Each path is a new rotation, seen through one point. The rows after it are directions, each followed by how far the rotation turns it, in degrees per step (0 if it stays put).
Each turn is a multiple of 5 degrees from 10 to 175, or 0.
Each row of a path follows its step; steps can be skipped.
Path 1:
step 0: [  5  -6  -2   2 -16 -11   4  -2   8   6   7 -24 -18   0  -9   5  -5 -19
  28 -14  13   6   5   4  11  13  -8  -7   2   3  -3  10  11  -8   6  -1
   3 -23   4  14   5 -22 -14 -15  16   5   1   1  -9 -10 -11  16   5]
step 6: [ 13  11 -11 -15   5  10  -5  13 -16   8  16 -20  -7 -13  -2  -6   7  -3
   0   8  -4 -14  -2  11  12 -12   4 -16 -25   1 -17 -16  -3   2 -19  11
  -2 -13 -11  -9 -15  -3  12 -13 -10   4  12 -10   1  -3  -3 -12  10]
step 7: [-25  14   3   2 -12  15 -14   4  -9 -21  15   2  17   9 -22   5 -10   6
 -10   8  11  -6  11   0  -6 -17   8  -6  -4  -5   8   8   7 -14   7  -3
  -4   1   3 -17  -6 -24   2   6   7  -9  -2  -5  16  18  -9   8  -7]
step 20: [  1  -4 -16  -9   9 -11   4   4   4  -6   3 -15   8  16  12  14 -13   8
 -18   0   1   5   4 -12  -2   9 -15   2   1  -5  16   5  20   0 -18   8
  16  -2   1   6 -22  14  25 -10   1 -14  -6  -2   2 -18   5 -17 -13]
step 22: [  1   0 -11  -5   9   6  16 -14  -5  -3  21  11  -8  21  22  11   1 -10
  -6  -7  -3   8   8  -2  -8  10   1   1  -7  13 -10  -8  -1  -2  16 -18
  -2 -31 -21   6  -1  -6  -7 -10   3 -12   3  -4  15 -11   0   9 -18]
step 23: [  3   1   3   1  14   4  -1   9 -11 -15  11 -12 -11  -2 -14 -18   0   7
   9  -2  17  -4  -1 -10  -4  21   2  -8   7  12  20  -6  25  10  16  25
   1   1 -20   0  10  -2   5  -3 -20  14   4  -1   7 -12   9   3   6]
step 25: [ -4 -13  -9   6   7   7  -8  12  -4 -18   0  -2  -6   1  -4  15  -1 -17
  11  10  -8  -7   8  -2  11  32 -11  -7 -25  -8 -12 -14   8   4  -7  -2
  18  -5  -4   7   9  -4  17  20  -1  11 -10 -11   7   9 -19  -7  -2]
step 43: [-11  18 -15 -15   3   1 -30 -13  -2  -1  -5   2   3  -9 -20  -1 -10  -9
 -13  -3  13   1 -12  -9  20 -10  -8   2   6 -16  -1  -7  -1  -7 -18  14
  -9   9   4  -3  -1  -6  15   7  19  -7   8   7  18  17   8 -10  -6]
step 45: [ -1  16  -8  -1  -3  -9 -12  -2 -11  -5  22 -25 -17   4 -12  -5 -14  -9
  -7  -2  -5  13  -5  18  14  -3  -8  -9   6  -2  -9  20  19  -5  15  -1
 -24   1  -1  10   3  -3  -1 -17  -4  -9 -19   3   2 -17   1   2  -2]
Speeds:
[ 1 -2  4  3  0  1 -5  2 -1 -4 -1  3  3 -3  4  2 -3  0 -1  0  2 -4  8 -2
 -5 -1  0  1  0 -1  0 -2  6 -4  3 -3  2  6  1  1  3  1 -4 -3 -2  4  1 -6
 -3  5  4  2  2]
175
[ 0  0 -4  1  4  5  1 -3  3 -1 -1  6 -2  1  0 -4 -5  0 -4  0 -4 -1  3  3
 -2  0 -4  2  3  5  4  2  3  0 -2 -4  1 -2 -5  2  0  2  9  0 -4  4 -2  3
 -1  0 -1  3  1]
10
[ 0  3 -1  2  0  4 -7 -3 -5 -1 -1  2 -2 -1  0 -6  5  3  0  4 -4  4  4  0
  4 -1  0 -7  0 -1 -3  4 -2  4  4 -1  0  3  4  1  5 -2  4  0 -1 -2 -1 -4
  4  1  0 -2 -4]
20
[-3  0  3 -2 -1  6  2 -6 -1  0 -1 -2 -2 -1  3  0 -3 -1  1  1 -1  1  0  2
 -1  4  0 -7  1  0 -3  0  4 -4 -4  7  1 -2  4 -2  1 -2 -4  1 -4 -4 -2  7
 -3  4  4  3  1]
170
[ 1 -2  2 -1  1 -5 -2 -2 -4  4 -2  0 -1  1 -1 -4  1  7 -1 -8  3  3  1 -4
  2  1 -2 -2  3  0  8  0  1 -4 -1  3  5  4 -2  2  2 -3  0 -3  0 -4  1  1
 -2 -1 -5  4 -1]
95
[-2 -2 -4 -1  1  2 -1  3  2 -2 -2 -3 -2  1 -3  0 -2  6  2  2 -1  5 -1 -2
 -7 -1 -6 -5  1  5  0 -2 -2  2  7  0 -2  2  2  2 -4 -2 -4 -5  4  4 -1  5
  4  1  0  3  2]
95
[ 4  1  5  2 -6  1 -2 -3  0 -6 -2  1  3 -1 -3 -3  4 -4  0 -5 -3  0 -1  2
 -2  4  4 -2  0  4  1 -4  2 -2 -4 -1  1  1 -1  5 -2  6 -1  0  5  1 -2  3
  8 -1 -2  0  2]
25
Path 2:
step 2: [-19  -6  15 -28   4  19  -7  -3   6   3 -21 -21   0   1   3 -10 -18  10
   2  17  -3 -13 -21  -9  -8  15  11 -14   9 -11  -1 -20   0  -8  -7   8
 -13  -2   6  -4   4   0   0  13  -6  -8  -7  11  25   0 -11  -2   5]
step 3: [-25   1   4  23  -9   3   3  -4  -5  14   5 -18   5  10   4  -9 -14  -4
  -8 -13  12   9   2 -18   4  10 -11  -6  15 -10  -6   4  13  19  12  18
   6   7  -9  -9  30 -17  22  -9   9   2   2  -2   4 -16   0   6  -3]
step 6: [  6   4  16 -12   2   7  13 -18  -3  14  -4  -2 -10  -9   0  11  11  -6
  13  -5  16   2  23 -36   0  22  -6 -14   0 -18  -5 -10   3 -17  -1  -5
  -1  -3   8  -2 -11  -9  11 -18  -9 -17  12   9  -4  -1  -3   2 -16]
step 17: [  7  -9  15 -19 -10  11 -13  -7   5   9 -23  -8 -17   8  -3   6  19 -11
  -6   4 -16   0 -13   3 -24   4  -7 -17  11  -5   2 -16  13   4   3  -2
  13 -19  -3   5   4  -9  11  -3 -11  -9  -5  -6  14   1  -8 -31   8]
step 28: [  0   2   0   0 -11  16  14   0  16  26   2 -28  17  17  13   6  10 -13
  14   6  -5  -3   0 -15 -13   9 -19  -5  -5   8 -13  -5   9  18  -3  10
 -17  -5 -17  -8  22 -16  -5  -6  12   9   9  -2   2   4  -3   4  -4]
step 31: [-10  -5  22   6   1   7   6   0  14  11   2   4 -13  14   3   0   2 -11
  -1  -2  19  -3   8 -18  17   5 -12 -16   3 -22  -2  11 -10 -10 -27  11
 -19  -1  -9  11 -19 -17  12  -1 -16   7 -17   7   2  -6   4  10 -16]
step 38: [ -8  -2  20  -3   3   4   1 -17  -5  26 -17 -10 -20  -9   4   7   5   8
  30   1   6  -9  16 -15   6  21   0 -12  -2  -2  -3  -8  15  -5   2   1
   4 -15  -2 -14  14 -20   7 -21   3 -12  15   3  -5 -12   5  10  -8]
step 40: [ -6   8  17  -8 -14  18 -14   1   4  15   1  -4  -6   3  10   9  -4   7
 -12   0  10  -6   5 -19 -18  24  -9 -13  -1   0  22   3   1   0   8  18
   5  -5 -17  12  16  16   3  -4  17 -10  -3   8  11  -9  -8   8 -30]
step 41: [  0   8   3  11  -8  -7  16   9  -1  17   6   4  14 -21   9  10  12  -4
   4  -3   7  18 -10 -25  -1  12  -8 -14  21 -12 -20   1  18   2  -2  -1
 -32   8  -4  23  -1 -18   4  -5   0  10   1  -3  -2   1  -3 -10  -7]
Speeds:
[ 0  3 -3  5 -2 -4  1  1 -9  0 -5 -1 -4 -6 -1  4  0 -1  2  2 -3  3  4  0
  0  1  5  1  5  4 -4 -1  4 -1 -3 -1  1  3  4  3  2 -1 -3  1  2 -2 -2  2
 -2 -1  6  4  0]
125
[ 5  2 -2  5 -5  0 -1 -3 -1 -1  2 -3 -2  1 -1 -3 -1  1  3  1  1 -2 -1 -2
  5  2 -5  9  2  1  6 -3  1 -1 -3  2 -1 -1 -5 -2  6  3  0 -4  3 -3  1  4
  1 -1  2 -5  0]
145
[ 2  4  2 -3 -1 -4 -4  0  0  2 -2  5  3 -1  1  3  2 -4  3 -2 -4  1 -3 -1
  2 -2  0 -3  1  5 -2  1 -2 -3 -2  4  2  0 -4  6  0  1  0  4  6  0  9  0
  2  0 -5 -6  2]
90
[-1  4  1  3  1  3 -2  3 -3 -2  5 -4  0  6  0  2 -3 -3 -4 -5  0  1  3 -4
  0  2 -2 -2  1  5 -5 -5 -5 -2  0  2 -2  2  0 -3 -5 -2 -2  0  0 -6  0  3
  3  3 -5  5 -4]
115
[ 3  2 -1  7  1 -2 -5  4  6  2 -1 -4  3 -3  1  3  0 -2  0 -2 -2  1 -1  3
 -3  3  0  7  0 -3 -4 -2  2  1  1 -1 -2 -3  3 -1  4 -3  2  1  3  4 -1 -5
  2  4 -6  1  2]
170
[ 3 -2  0  1  2  4  3 -2 -1  4  2  0 -3  2  5  0  6 -4  2 -1  4  0 -1  2
 -4 -1 -2  0  0  7  7 -2  0 -2 -2 -5  4 -3  5  1  3 -6 -4  0  3 -2  1 -1
 -5  1 -4 -1 -2]
35
Path 3:
step 2: [-13 -21  -2  -2  11  -7  -7   4 -10   3  12   4  17  -1 -16  14  20   8
   1  12  -1  -8  -1  -4  -2 -16  -8  11 -17  -1   8  -1   1  15   1  -8
   0  11  -9 -12  -7 -14 -10  11 -12  -3   3  24   0 -10   6  27  11]
step 8: [ -7   0 -24 -24  -5   6  -1  -7 -14  12  13   7  -5 -10 -11   8  10  12
 -10   2  -6 -10  19   4   2   3  13   6  -7 -14   1 -10   2  -4  11  -4
  16   4  -5  -6   4   2  -3  22  12 -11 -26   0  14  -5  12 -13   9]
step 13: [-13  -2   6   4  -8  -9   4 -11  -2  -4   9 -26  -4 -11  -8  -3   9  10
  -7 -20   0  -1  -2 -17   5  14   5   0  16  -1   2   9   6   3  -2   7
   8  17  -9 -16  -5   3  -8  40 -23   0  -4   0  -7  -1   0   4   3]
step 20: [-20   4  -1   4  11  -7 -17  -2   2 -13  -6   9 -15   6  -7   4   3  -2
  19  -6  -6  -7  -1 -20  27  -4  12  -8  -7   4   3   3  -5  13 -11  -1
   6  -3 -10 -23  18  -5  16  -4  11  -7 -22   0   6   4  -5  18   2]
step 25: [ -7  -3  -8   7 -17   6   3  -2   5  10   9   5   1   2 -11  10  11  15
  -7   5   2 -13   7   9  11 -18   7   0   9  19  -2  -8 -17  15   8   5
  20  32 -12   1   3  -4  20  -4   0 -12  -1  18  14  -3   7   7   4]
step 28: [  8  -1   3 -14   5   4  -6   1   8  -7   7  10 -11  -3  -8 -21  15  -2
   5   1  -7 -18 -21 -14   2   6  10  -1 -20  11  -3   3  -3   6 -13   5
  13   9  -7  -6  -5   9  10  -9   7   7 -17   8   6  -5 -14  30  22]
step 33: [ 13   1  -8   2  11  -4   6   1 -12  20   7   1   5  -3 -16 -17  17  13
   5  17  14 -24   3  19   6  -5   3  15  11  10  -8   7   5  10   5   2
   6  16 -16  14  -4   9 -12   6  11 -12  -4  22   2  -7   7   5   1]
step 35: [  0  -8  -9  -5  15  -1  -3  22 -18 -19  -4   0   6  -8  -7   5  -6  17
  -5   8  25 -18  22  -4 -18 -12  -1  17  -9   6  -4   3   7   8 -18 -13
  -1   8 -19  10  -6  -7  -2   2  -4 -12 -13  -5   3  -3  -2   0   7]
step 36: [ -9   0   5  -6  10  -1   4  10   5 -13  10  -9  14  -8 -17 -18   9  -1
 -17  -1 -23 -18   1  -9   8   4  28   8  -1   6  -9   1   5  -3  -1  16
  16  16  -4 -12   1  -2   0   3   3  17 -24   3   2  12  11   6   5]
Speeds:
[ 5 -4  0 -2  0  3  1  4  2  4 -4 -2  1  2  1  1 -1  0 -5 -2  4  2 -1 -2
  0  0  4  3 -5  1  1 -3  2  6  0 -1  4 -6 -2 -2  6 -4 -5 -1  1  1 -1 -7
  1  5 -2  0  3]
90
[-5  1 -2 -1 -2  1 -5  2 -1  2 -2  2  0 -2  0 -5 -4 -5 -4  1  5  4  2  2
 -1 -7 -2  0  1  5 -5  1  0  0 -5 -1  1  1  4 -1  3 -1  0  1  1 -4  0  5
 -5  1 -1  7 -1]
140
[ 1  2 -3 -4  1  6  1 -1  3  1  1  2 -2 -4  3 -4  0  2 -1 -2  1 -1 -4 -2
  1 -1  1  2 -1 -8  3 -1  0  4  3 -4 -6  2 -2  6  1  1  4  9  0 -2  1  1
 -4  1 -3  3  0]
70
[-5  0 -1 -2 -4  1  7 -1 -7 -2  4  2 -3 -5  7  1 -4  1 -4  0 -1 -3  2  0
  1 -2  2  1 -2  5  0  3 -1  1  3  1  0 -1 -5  3 -1  6 -5 -4  3  1  3  1
  3  4  0  1 -2]
40
[-2  3 -2  3 -4 -1  0 -4  2  2  0 -5 -5 -1 -1 -1  0 -4  4 -5  3  4  0  1
  1 -1  5 -4 -1 -1  1 -2 -3  0  1 -5  3 -2 -4 -6 -1  2  3  0 -1 -3  4 -2
  4 -1 -6 -1 -4]
10
[-1  0 -6  1 -2  0 -1 -1  3 -5  4 -2  4  2 -4  3 -3  3  3  0 -2  4 -3 -2
 -6 -3  5  3  2 -1 -5 -4  0 -2 -2  4 -4 -4 -4  2  3  4 -3 -1 -1 -1  2  3
 -3  1 -4 -1  5]
85
[-5 -4  3  1  2  1 -3 -3 -5 -1  3  4  3  0  2  2 -1 -2  1 -1 -4  3 -5 -1
  3  2 -2 -1  2 -2 -2  1  3  2  1 -2 -3 -4 -3 -6 -2 -2 -2  0  0  5 -1 -5
  0 -3 -3 10  1]
40
[ 5 -2  0  4  2 -4  0 -2  3  3  3 -5 -4  0  0 -3 -7  1 -1 -3  0  3  0  5
 -3  4 -2 -4 -2  1 -3  5  2  4 -1 -3  0  4 -5  3 -2  3 -3  1  1  2 -7 -1
 -4 -1  3  1  4]
20
